Families of rows that turns and mirrors carry onto each other, the same ones carrying the whole set onto itself: the rest of each named row's family, in list order:
4 families of 4 rows:
z_272: [-17 -41 -17  14 -16   1   0  23  19  14 -36  -5]
z_455: [  3 -40 -25  15 -18  -9 -14 -25  25   8 -45 -15]
z_394: [ 33  17 -14 -23  14 -24  36  15  -4  20 -24 -30]
z_747: [ 56  20 -29 -28   7 -25  12 -11  12  24 -27 -13]
z_473: [ 29  16 -10 -29   9 -25  31  22   5  34 -18 -18]
z_78: [-19 -23  -3  26 -37 -10   1  10  25  14 -35 -16]
z_231: [ 60  17 -37 -18  12 -27  18  -4   3  20 -32 -10]
z_778: [-16 -14  -4  16 -38 -14  -4   8   1  16 -11   0]
z_731: [ -1  -6 -34  -1 -41 -19 -34  -9  15   3 -37   2]
z_919: [ 45   1 -47  -5  33  -3  19  -2   6  23 -29  -4]
z_967: [ -2 -27 -37  35 -24 -20  -8  -5  25   8 -49   8]
z_622: [ -1 -26 -30  23 -34 -13 -15  -8  29  11 -51   5]
z_291: [ 12   5 -22 -22  29 -11  32   1   0  16 -32 -41]
z_558: [ 26  38 -22 -22   1 -13  19  12  -1  14 -15 -33]
z_255: [ 36  31 -36 -14   8 -28  16  -6 -10  32 -28   7]
z_372: [-18 -22 -11  32 -30 -11   2   7  26  -3 -36 -25]

The rest of the family of z_622: z_394, z_78, z_231
The rest of the family of z_372: z_747, z_473, z_967
The rest of the family of z_919: z_778, z_731, z_291

Families of rows that turns and mirrors carry onto each other, the same ones carrying the whole set onto itself: the rest of each named row's family, in list order:
3 families of 6 rows:
z_827: [-34  33 -22  -5  37 -15 -41 -39 -19  32  25  18 -35  45 -44   9   7  11
  47 -53   0 -71   3 -17 -87   0   4 -33   2  30 -22 -12  10  12  12 -24
  -4 -23   3 -14 -18   0 -13 -23 -18 -19  31  27   8  17  43  13   4  26
  40  -5 -25 -10 -49   2]
z_787: [-16  15 -27  29 -21  -9  -2  -8   4   3  24  -3  36  22 -69  59 -18  33
  29  -6  19 -65  58 -56 -29 -28 -25  -5  -8  30  18   4  45  16 -22 -42
  -5 -14   0 -19 -26 -16  -4 -29  -7  -6  26  18 -35  -5  -8  35   2   3
  41  -3 -39  14  -5  18]
z_428: [-30  48 -35  24   3 -37   2 -14  26  -2  18  -2  61  30 -40  41 -20   2
  32 -10  -8 -32  28 -56 -10   0 -27  39  -7  18  14   4  39  28 -20 -24
  -2 -12  -5   4 -18 -30 -16 -22  -7   1   2  14 -18  -6   3  37 -10  -8
  58   7 -41  30 -26  13]
z_810: [-48  52 -25  -7  60 -41 -30 -44   6  31  23  20  -1  42 -20  10   6  -9
  57 -51 -16 -19  -2 -20 -41  14   6  16  13   7 -35 -13  16   1   3  -2
  -5  -6  -7 -10 -12 -24 -31 -20 -13  -1  -3   8  19  -2  23  12  -7  26
  48   6 -16   4 -44   3]
z_763: [ -4  28 -28  27  -9 -12  -8 -10   9  -5  32   0  43  30 -74  59 -16  16
  19   2  18 -37  30 -57  -7 -15 -19  -4  12  20  19   6  32   6 -32 -32
  -3 -22 -13 -16  -8  -7  -7 -22  12 -17  26   9 -37  -6  -7  64 -19  -7
  57  -6 -39  11 -13  14]
z_152: [-29  27 -34  23  -5 -46  -5   7  15  -2  26 -11  48  31 -36  61 -37  30
  42 -11  -5 -20  58 -64 -22  -9 -25  35 -17  18  14  17  50  30 -41 -27
   1  -4   6  -9 -30 -12 -30 -33 -18   8  14   4 -15 -22  -5  21  -7   0
  48   4 -31  14  -3  18]
z_549: [  0  12 -11 -12  36 -26 -16 -68   3  -1 -21 -15  33  23 -10  34 -13  35
  14 -25 -26  -5  41 -44 -33  30   8  33  16  30 -30  -7  14 -11  -7  22
  15  15 -37 -28   0 -36  -2 -35 -44   0  13   4   9  -9 -25  42  -7  22
 -13  -2 -12  11  -6 -25]
z_995: [ 24  -6  -7 -12  20   0 -30 -59 -15  -4 -15 -18   1  24 -40  32 -10  46
  -5 -20  -3 -35  32 -46 -62  17  17 -20  29  45 -18   0  11 -13 -19  10
  18  -4 -34 -40  11  -9  14 -27 -36 -22  49  19  -5   0 -15  60 -10  17
  -9 -18 -16 -10  -6 -24]
z_907: [ 19  -6  -8 -15  13   2 -27 -63 -14   0 -20 -18   3  20 -42  30  -5  45
  -3 -23  -2 -55  36 -43 -68  17  14 -19  18  52 -18  -6   6  -8   0   3
  15  -5 -28 -39   8 -18  20 -30 -42 -21  47  25  -7   7 -14  54  -4  23
 -14 -10 -18  -2  -8 -27]
z_644: [-36  11  -9  -2  33  -8 -23 -37 -12  40  22  23  -8  20 -56  40  14  35
  63 -46  15 -51  44 -16 -59 -23   8 -26   3  21 -36 -12  26 -27   7 -35
  -8  -9  -1 -41 -29 -18 -22 -41 -14   1  18  11  -2  -5   8  -3   7  47
  22   3 -10 -16 -14  13]
z_388: [ -5  16 -16 -13  22 -37 -34 -57 -13 -10 -17 -31  -3  42  -8   8 -26  26
  -4 -29 -38 -37  16 -55 -83  41   7  15   7  50 -17   4  11  33  -9  23
  24   4 -18  -4   2 -13   6 -23 -57 -13  40  23   9   8   9  46  -8   5
  -1 -12 -24   5 -31 -35]
z_775: [ -6   5  -6 -19  28 -30 -15 -64  -2  -1 -24 -23  29  20  -8  33 -15  45
  19 -27 -22 -16  52 -49 -45  24  11  30   3  37 -28  -2  20  -7  -7  16
  16  16 -26 -31  -5 -39  -7 -40 -55   6  13  11  11 -14 -27  25   3  30
 -19  -2  -8   6   3 -23]
z_964: [-25  37 -39  26 -11 -31 -11  -6  -1  -7  21  -9  23  41 -52  30 -23  12
  19 -15  -4 -74  26 -55 -59  -8 -35   7 -20  36  23   9  35  54 -21 -40
  -2 -18   9  12 -19  -2  -4 -20 -17 -13  31  25 -26   7  24  32  -3 -19
  53  -3 -48  26 -34  11]
z_488: [-17  29 -36  24 -10 -35 -22  11   4 -12  35 -13  15  47 -43  46 -43  19
  22  -6  -2 -35  29 -67 -38  -4 -20   4  -4  26  20  20  38  43 -51 -25
  10 -21   8  -4 -18  15 -20 -16 -13 -24  42  12 -20 -11  13  51 -16 -16
  64 -12 -37   5 -21   8]
z_210: [ -2  10 -18 -11  29 -37 -45 -47 -17 -11 -17 -34 -12  42  -4  15 -28  39
  -1 -28 -40 -26  28 -61 -84  40  10  14   6  49 -18   9  13  31 -24  22
  24   5 -11 -11  -2  -7  -4 -29 -63 -16  48  24  15  -3  10  45  -3   8
  -2 -11 -18  -4 -18 -31]
z_555: [-19  26 -14 -10  48 -11 -38 -41   1  31  31  29   0  34 -52  40  18  18
  50 -34  13 -12  12 -18 -21  -3  20 -23  45   6 -30 -11  11 -41 -12 -14
  -3 -15 -21 -39 -10 -11 -24 -28  11 -15  18  -6   1  -9   0  33 -19  34
  46  -4  -7 -23 -27   7]
z_780: [-22  23 -25  -7  41 -33 -61 -14 -13  29  43   9 -50  48 -40  33 -12  20
  49 -35  -4 -20  13 -36 -69   3  17 -32  26  19 -21   7  10  -4 -36  -8
   9 -15   3 -28 -20  25 -25 -25 -13 -21  54   6  10  -7  27  27 -15  18
  49 -16  -7 -35 -29   0]
z_754: [-55  23 -22  -7  46 -53 -36 -17  -2  32  33  10 -19  41 -12  36 -16  26
  74 -49 -14  -7  37 -28 -57   2   9   7   1  14 -37   8  25   3 -26 -10
   2   3   9 -24 -33  -9 -44 -38 -32   7  19   4  24 -17  18 -12   2  38
  30   3  -5 -18 -13  12]

The rest of the family of z_555: z_827, z_810, z_644, z_780, z_754
The rest of the family of z_549: z_995, z_907, z_388, z_775, z_210

